Rotation paths and how fast each direction turns (degrees per step)
Each turn is a multiple of 5 degrees from 10 to 175, or 0.
Each row of a path follows its step; steps can be skipped.

step 0: [ 1.05  1.35 -2.53  2.66 -2.00  0.85 -1.18  0.27 -0.03 -0.22  1.73 -2.63
  0.74  0.98  0.23  2.11 -1.47 -0.30 -1.36  1.21 -1.85  0.55  3.36 -0.78
 -0.32  1.54 -0.56 -0.85  1.73  1.71 -0.15  0.19 -2.32 -1.34  0.50 -3.60
 -1.09  2.73  3.80  1.16  0.48  1.57 -0.62  2.40  1.34  1.50 -1.55  2.21
 -0.25 -1.89 -0.33 -1.35  2.44  0.93 -1.20]
step 2: [ 0.10  1.34  3.47 -0.53 -0.73  0.64  0.78  0.82 -1.50 -0.32  2.56 -0.36
  4.61 -2.67 -0.41 -1.10  1.42 -0.20 -0.43  3.86 -3.42 -1.52 -0.78  0.41
 -0.04  0.75  0.16 -0.19 -0.76  0.80 -2.79 -0.61 -0.48 -0.55  0.36  0.15
 -0.10  1.85 -0.67 -0.54  0.19 -2.70  1.47  0.39  3.46  0.12 -1.32  0.55
  1.07 -0.46 -3.94  1.78  0.25  0.41  1.70]
step 4: [ 1.14  0.70  3.31 -4.08  3.42 -1.37 -3.30  1.26  1.11  2.55  0.14  0.06
 -0.89  0.38 -0.25  0.50  0.48 -0.60 -2.06 -0.90  1.63  0.94 -3.18  0.40
 -1.56 -0.56 -0.73 -0.02  0.99 -0.13  0.48  1.26  1.08  1.62  0.00  2.31
 -0.82  0.42  0.38  2.40 -0.52 -0.18  0.18 -1.25 -0.81  1.66  0.45 -0.85
 -1.05 -0.56 -3.11  4.30  1.05  0.64  2.10]
step 5: [ 1.66 -0.61 -1.11 -1.65 -4.70 -0.45  1.48 -1.80  0.21 -1.98  0.01 -0.85
  2.89 -2.10  1.11  0.54 -1.94 -1.81  3.73 -0.08 -0.95  0.39 -1.47 -2.02
 -0.32 -0.45 -0.42  0.55 -2.26 -1.54 -1.30  1.16 -1.76  1.23  1.64 -2.21
 -0.88  0.84 -1.76 -2.61  1.72 -0.07 -2.39  0.63  2.54 -1.24 -1.62  0.86
 -0.17  0.95  0.92  1.19  0.45  1.28  1.69]
step 6: [-4.63  1.13  1.05 -1.29  1.35 -0.34  0.74  0.59  1.63  0.83  1.44  1.82
 -0.87  3.71 -1.46  1.84 -1.80 -0.22 -0.84 -0.74  1.66 -0.33 -0.49  1.11
  0.92  1.07  2.06  0.57 -1.05 -3.32  0.04 -1.74  1.46 -2.30 -0.28 -1.41
 -0.52 -0.47 -1.90  1.82  1.84  0.83 -0.47 -2.05 -2.96  1.71  0.74 -3.42
 -0.26 -1.02  1.65 -1.05 -0.58  1.60 -1.77]
step 7: [ 2.08  3.45 -0.21  2.04 -1.73 -0.08  0.85  0.06  2.05 -0.15 -0.73  2.24
 -0.76 -0.63  0.79 -0.08 -0.08  2.12 -0.45 -1.35  0.46 -0.31 -0.92 -1.92
 -0.92 -2.79  0.67 -2.44  1.41  0.75 -2.72  1.58  0.80  0.72 -0.23  0.81
 -1.89  0.36  3.40 -0.61 -1.69 -3.03 -2.31 -1.26 -0.65 -0.89 -0.18 -0.29
  0.22  0.85 -1.36  4.19  0.83 -1.80  3.39]
step 8: [-2.51 -2.07 -3.46  0.20 -1.55 -2.94 -1.92 -3.15 -0.51  0.17  2.85 -1.18
  1.93 -0.19  1.46 -0.78 -1.45  0.54  1.22  0.09  1.04 -0.07 -0.05  1.29
 -0.49 -3.08 -0.48  1.29 -0.78 -2.34  2.43 -0.31 -0.61 -1.06 -0.66 -1.64
  0.51  0.15  1.96 -2.57  1.56  0.90  1.39  0.53  0.24 -1.31  1.70 -0.12
 -1.72  0.51  1.33 -2.76 -3.02  2.24  0.99]
step 10: [ 1.70  0.73 -2.48 -0.63 -1.05 -0.70 -0.51  0.97  2.07 -2.23 -0.39 -1.50
  0.00 -1.07  1.89 -0.15  1.55  1.92  3.01  0.89 -0.29  1.08  0.45  1.50
 -0.19 -2.29  0.15 -2.45  3.40  0.62 -2.77 -0.97  0.11 -2.18 -1.04 -3.10
 -0.77 -2.49 -0.06  1.20 -1.70 -0.61  1.09  2.70  0.28 -0.33 -1.71  1.91
 -0.36  0.40 -0.79 -1.06 -2.72 -3.15  2.10]
step 12: [ 5.15  0.20  2.15 -1.48  0.16  2.17  0.85  1.26  1.38  1.74 -1.07  0.33
 -2.45  0.48 -0.86 -0.99 -1.03 -0.49  0.31 -0.05 -1.24 -2.60  4.26  0.99
 -0.38  0.36  1.76 -0.47  1.55 -1.32 -2.13  0.15 -0.18  3.07 -0.46 -0.56
  1.82  0.13 -0.07 -1.61 -2.41 -0.74 -0.83 -0.25  3.13  1.31  0.57  0.90
 -1.20 -2.26 -2.58 -1.09 -1.24  0.43 -0.54]
step 13: [-2.21 -1.61  0.36  0.02 -1.37 -1.96 -1.23  0.70  0.25  1.21  2.24 -0.81
  2.31  2.24  1.78 -1.92  1.05 -0.36  2.66  1.60  0.17  1.38 -0.38 -0.52
 -1.39 -2.05  1.09 -0.33 -1.74  1.91  0.09 -1.04  0.70 -0.69  1.21  2.25
  0.60 -1.47 -4.37  2.50 -1.19 -0.49  2.12  2.00 -0.30 -1.35 -3.19  0.67
  3.71  2.03 -1.29 -0.93 -0.97 -0.43  0.34]
step 14: [-0.47  1.03  0.03  1.02  1.85  1.59 -2.66  1.95 -0.40 -3.65 -2.44  1.60
  1.07 -1.31 -2.09  2.47 -2.08 -1.43 -3.49 -1.38  0.34 -2.05  0.40 -2.47
  0.04  1.92  1.33  1.52 -2.06 -2.11 -0.42  1.52 -0.02  1.94  0.24  1.18
 -1.22  1.04  0.97  1.13  0.55  0.87  1.93  0.75  1.43  1.63 -0.95  0.17
 -2.22  0.76 -2.49 -1.77  2.45  1.11  0.76]
[ 0.53  0.13 -0.27  0.59  0.09  0.09  0.04  0.59 -0.46  0.86 -0.64 -0.39
  0.04  0.68  1.13  0.10  0.90 -0.92 -0.01  0.03 -0.45 -0.23 -0.50  0.49
  0.83  0.47 -0.28  0.10 -0.10 -0.16 -0.26 -0.13  0.65  0.09 -0.74  0.29
  0.38 -0.34  0.31 -0.28  0.62 -0.46  0.06 -0.05  0.03  0.42 -0.05  0.09
 -0.24  0.98  0.99 -0.20  0.48  0.31  0.38]	0
[ 1.03  0.22  0.76  0.09 -0.30 -0.34  0.16  0.11 -0.74 -0.62 -0.74  0.20
 -0.02  0.50 -0.12  0.60 -0.07  0.48 -1.22 -0.12 -0.72 -0.31 -0.74 -0.34
  0.11  0.52 -0.14  0.34  0.32 -0.42 -0.31 -0.53  0.20 -0.10  0.36  0.03
  0.34 -0.20  0.51  0.47 -0.23  0.26 -0.25 -0.86  0.29 -0.58  0.30  0.32
  0.40 -0.13 -0.93  0.19 -0.79  0.39  0.54]	145
[-0.07  0.28  0.57 -0.76 -0.94 -0.02  0.21 -0.02  0.43 -0.13  0.34  0.14
  0.62 -0.24 -0.54 -0.31  0.48  0.61 -0.20 -0.89 -0.28  0.01  0.38  0.01
  0.29  0.50  0.57  1.72  0.19  0.27  0.11 -0.72 -0.27 -0.11 -0.37  0.10
  0.49 -0.07 -0.17 -1.21  0.66 -0.23  0.20  0.15  0.24  0.07  0.51  0.36
 -0.59  0.12  0.14 -0.03  0.48  0.20 -0.26]	115
[ 0.64 -0.62 -0.05 -0.95 -0.80  0.01 -0.37 -0.10 -0.24  0.98  0.76 -0.32
 -1.20 -0.65  0.79  0.76 -0.23 -0.30 -0.23  0.07  0.12 -0.35  0.37  0.36
  0.20 -0.43 -0.48 -0.05 -0.73 -0.38  0.56  0.23 -0.76  0.34  0.26  0.45
  0.23  0.22  0.37 -0.22  0.22  0.19 -0.09 -0.29  0.41 -0.45  1.12  0.25
  0.10  0.10 -0.27  0.22  0.12 -0.11 -0.17]	100
[-1.27  0.01 -1.32  0.05  0.08 -0.04  0.55  0.39 -0.18 -0.21 -0.45  0.34
 -0.37  0.22  0.46 -0.05 -0.37 -0.16 -0.02 -0.20 -0.76  0.50  0.27  0.10
 -0.65  0.35 -0.42  0.70 -0.18 -0.03 -0.63  0.53  0.29 -0.16  0.34 -0.23
  0.09  0.43  0.18 -0.22  0.49  1.03  0.47 -0.41  0.81  0.42  0.69 -0.17
  0.56 -0.29 -0.53 -0.42  0.55  0.57 -0.08]	130
[-0.17 -0.20  0.43  0.03  0.31  0.01  0.22 -0.36 -0.06  0.89 -0.78  0.38
 -0.74  0.01 -0.79 -0.50  0.18  0.46  0.32 -0.67  0.11 -0.51  0.19 -0.01
 -0.19  0.12 -0.73  0.23 -0.91 -0.71 -0.51 -0.38  0.05 -0.38 -0.84 -0.23
  0.78  0.47  0.25  0.97 -0.33  0.41 -0.09  0.52  0.26 -0.21 -0.18 -0.51
 -0.89 -0.11 -0.22  0.36  0.65 -0.66  0.39]	135

step 0: [-1.40  1.22 -1.91  2.16  1.72  1.00 -0.45  2.35  1.65  0.09 -0.55  1.43
 -0.37 -0.03  1.01 -0.96 -1.54  1.81  0.61 -0.66  1.61  0.87 -1.04 -0.89
 -0.85 -1.02 -0.75 -1.86 -0.78  0.84  0.19 -4.95 -0.62  1.21 -2.82  3.02
 -0.95 -2.18 -1.21 -0.40 -3.09 -0.84  2.15 -0.51 -1.90  0.12  4.00 -0.66
 -0.07  1.24 -1.27 -0.02 -1.43  1.24 -0.54]
step 1: [ 1.11  0.06  1.37  1.58  1.12  0.25 -3.18  2.11  0.05  0.38  1.01 -1.90
 -1.88  0.85  0.28  1.64  2.03 -1.01 -1.31  0.58  0.68 -4.44 -1.39  1.93
  1.49  1.28  1.33 -0.04  1.60 -1.52  2.69  1.74  1.99 -0.56  0.45  0.22
 -0.22 -1.96 -1.57  2.82 -0.85 -0.45  0.79 -1.67 -2.85 -2.05 -2.74  2.08
 -0.13  0.23 -1.21  2.47 -0.50  0.25 -0.64]
step 3: [ 1.53 -0.87  0.74 -0.11 -0.05 -1.29  0.21  0.17  0.07  0.11  2.96  1.35
 -1.92  1.20 -1.85 -0.99 -0.07 -0.67  1.56 -2.46 -3.34 -1.80  0.95  1.66
 -2.87  4.24  0.53 -2.35  1.07  2.35  0.11  0.06  0.38  0.29  2.24  0.12
  1.27  1.81 -0.90  1.51  0.90 -1.34  2.00  0.10  0.02 -0.46 -0.45 -2.89
 -0.07 -0.77  1.88  3.44  0.03 -1.35  1.94]
step 4: [-3.58  0.45 -1.71  0.15 -0.92  1.10  0.92 -0.68 -1.26 -1.20  2.43  0.73
 -0.52 -0.59  1.82  0.27 -1.22  1.53 -1.19 -0.84 -0.89  0.34 -0.26 -2.21
  1.21 -0.83 -1.43  1.76  1.75 -0.40 -0.25  2.91  0.00 -1.86 -2.03 -1.01
  3.69  2.06 -0.13  1.59 -0.64  2.27  1.17  0.29  0.30  0.38  2.36  1.59
 -4.12  0.39  2.43 -1.05  2.65  0.01  1.06]
step 5: [-1.94  0.07  1.21  1.11  0.59 -2.13  0.45 -0.67  1.12  0.77  1.14 -0.27
 -2.72  2.84 -1.94 -0.56 -0.29  0.58 -1.70 -0.99  0.08 -2.80  1.05  0.05
 -3.84 -0.04  1.42  0.66 -0.28 -1.40 -1.74 -2.76 -2.33  0.68 -1.85 -0.56
  0.27 -1.25  0.07 -2.07  1.98 -2.31 -1.59 -2.80  0.45 -0.39  2.89 -1.01
 -1.39  0.95 -0.50 -1.75 -1.99  2.71  1.61]
step 7: [-2.12 -1.56 -0.40 -1.98 -1.86  0.90 -0.46  1.34  1.34  0.61 -2.21 -1.64
  1.19  0.95  1.38 -2.02 -1.14 -1.10 -0.84 -2.74  0.86 -0.05  3.23 -0.34
  1.79  0.45 -0.46 -1.44  2.15 -0.44  2.06 -0.23 -2.95  0.33  0.45 -0.19
 -0.19 -1.71  0.70 -1.11  1.76 -2.94  1.57 -1.26 -2.42  0.31  2.27  0.35
  3.82 -0.19  0.21 -1.92 -2.07 -1.64 -2.02]
step 9: [-0.57 -0.08 -0.12  0.49 -0.80  3.55 -1.34  1.51  2.21  1.85  1.42  0.54
 -0.55 -0.88 -0.19  2.13 -2.12  3.64 -0.62 -1.53  0.73  1.24 -1.60 -2.65
 -0.59 -1.26 -0.06 -0.56  4.06  0.33 -2.32 -0.27  0.46 -2.00  1.99  0.29
  1.27 -0.72 -1.67  2.24 -0.24 -0.94  0.04  2.73 -3.86  0.04  0.26  0.36
 -0.56 -0.19  0.43 -0.98 -0.73  1.63 -2.26]
step 10: [ 1.75  0.24  0.56  1.88  1.34 -3.70 -1.15  0.85  3.93  1.67  0.87  1.66
 -2.47 -1.46  1.59 -1.06 -2.04 -0.51 -1.33  0.92 -1.28 -0.97  0.00  1.53
  0.85 -0.84  0.40  1.34  0.96 -0.35  1.64 -2.11 -0.32 -2.65 -2.52 -0.85
 -0.46 -1.50 -2.41 -0.51  1.09 -0.08 -0.21 -0.98  1.19 -3.19 -0.37 -0.46
 -1.10 -1.71  0.29  3.04 -0.14  0.46  2.91]
step 11: [ 0.91 -1.45  1.16  1.38  0.83  2.60 -0.26  0.18 -1.05 -0.05 -1.83 -1.33
 -1.58 -0.08  0.68 -0.86  0.46 -0.21  0.31  0.72  0.64 -1.07  0.32  1.61
 -1.67 -1.44  0.05 -1.59  1.42 -0.72  0.05  0.52  1.31 -2.46  1.90  0.94
  0.13  1.41  1.69  0.13 -2.24  3.37 -0.95 -1.61 -4.34  2.22  3.81 -1.89
 -1.88  2.09  1.84  1.86  2.31 -1.10  1.68]
step 13: [-0.58  1.02 -1.54  0.46  1.36 -1.50  3.42  2.02 -1.51 -2.33  2.82 -0.79
 -1.47  1.49  0.74  2.01  1.06  1.25  1.92 -2.45  1.38 -1.23 -1.17 -0.29
  0.86  2.46  2.01  1.46  0.01 -2.36 -0.50 -0.24 -0.24  2.72 -1.82 -0.77
 -0.16 -1.19  0.31  0.01 -1.93  0.42  2.40 -0.95 -1.71  2.67  0.93 -1.03
 -0.10  0.32  3.44 -0.59  2.46 -1.23  0.68]
step 14: [-1.56 -1.46  2.98 -0.27  0.93  0.29 -1.75  1.36 -1.70 -0.90  3.37 -1.02
  0.47 -1.46 -1.04  0.94  1.17 -0.98 -1.57 -3.75 -0.95 -1.03  2.09 -2.03
 -0.22 -0.05 -1.76  0.89  1.29 -1.69 -0.73 -0.79 -1.75 -0.97  1.47  2.36
  0.57  1.72 -2.75  0.90  3.77 -1.12  0.65 -0.38 -0.20 -0.07 -0.07  2.06
  0.15  1.66 -1.62 -1.37 -0.42  3.17 -0.75]
[-0.15 -0.15  0.32  0.11  0.33  1.01 -0.22  0.70 -0.59 -0.27 -0.10 -0.89
 -0.76 -0.13  0.55 -0.56 -0.93  0.15 -0.39 -0.03 -0.11  0.11  0.28 -0.48
 -0.14 -0.22 -1.29 -0.29 -0.03  0.42 -0.50  0.18 -1.06  0.11 -0.47 -0.19
 -0.90  0.10 -0.17 -0.09  0.02 -0.59 -0.49  0.89  0.08  0.84  0.08 -0.46
 -0.17  0.04 -0.23  0.02 -0.15  0.16 -0.30]	155
[ 0.64 -0.82  0.32 -0.53  0.28  0.19  0.45 -0.85  0.21 -0.73 -0.28  0.70
 -0.46 -0.11  0.38 -1.10  0.45  0.80  0.68 -0.38 -0.28 -0.34  0.59 -0.03
  0.24 -0.24 -0.88 -0.92 -0.49 -0.01  0.37  0.87  0.67 -0.04  0.31  0.19
  0.30 -0.68  0.57 -0.29  0.05 -0.22  0.39  0.40  0.16 -0.19  0.60  0.25
  0.12 -0.26  0.27 -0.05 -0.16 -0.08  0.09]	85
[-0.10  0.16  1.25 -0.48  0.13 -0.37 -0.21 -0.17 -0.51  1.10 -0.05 -0.19
 -0.09  0.13  0.02  1.01 -0.19 -0.11  0.16  0.19  0.10 -0.76  0.01  0.26
 -0.48  0.12 -0.02 -0.58  0.21  0.11  0.75  0.48 -0.07  0.47  0.46 -0.33
  0.22 -0.34  0.15  0.30  0.21 -0.79 -0.41  0.23 -0.55 -0.61  0.20 -1.17
  0.14  0.27  1.01 -0.77 -0.34  0.31 -0.40]	170
[ 0.14  0.53  0.95  0.00  0.30 -0.15 -0.08  0.33  0.78 -0.19 -0.08 -0.59
  0.09 -0.56  0.07 -0.70  1.58  0.11  0.74 -0.09  0.16  0.78 -0.32  0.56
  0.36 -0.22  0.56  0.01  0.32 -0.50 -0.71  0.11 -0.68 -0.72 -0.58  0.28
 -0.16 -0.10 -0.08  0.68  0.46  0.20 -0.01  0.68  0.17 -0.10  0.16 -0.81
  0.17  0.28  0.31 -0.53  0.22 -0.27 -0.09]	20
[-0.32 -0.43  0.72  0.10 -0.61  1.08 -0.61  0.22 -0.61 -0.67  0.11 -0.53
 -0.55 -0.64 -0.22  0.58  0.48  0.36 -0.36  0.49 -0.42  0.46  0.21  0.30
  0.18  0.33  0.34  0.18  0.18 -0.01  0.15  0.20  0.46  0.16  0.94  0.42
  0.01  0.42  0.94  0.75 -0.16  0.07  0.95 -0.06 -0.21 -0.30 -0.04 -0.20
 -0.34 -0.45 -0.68  0.18  0.52  0.97  0.11]	140
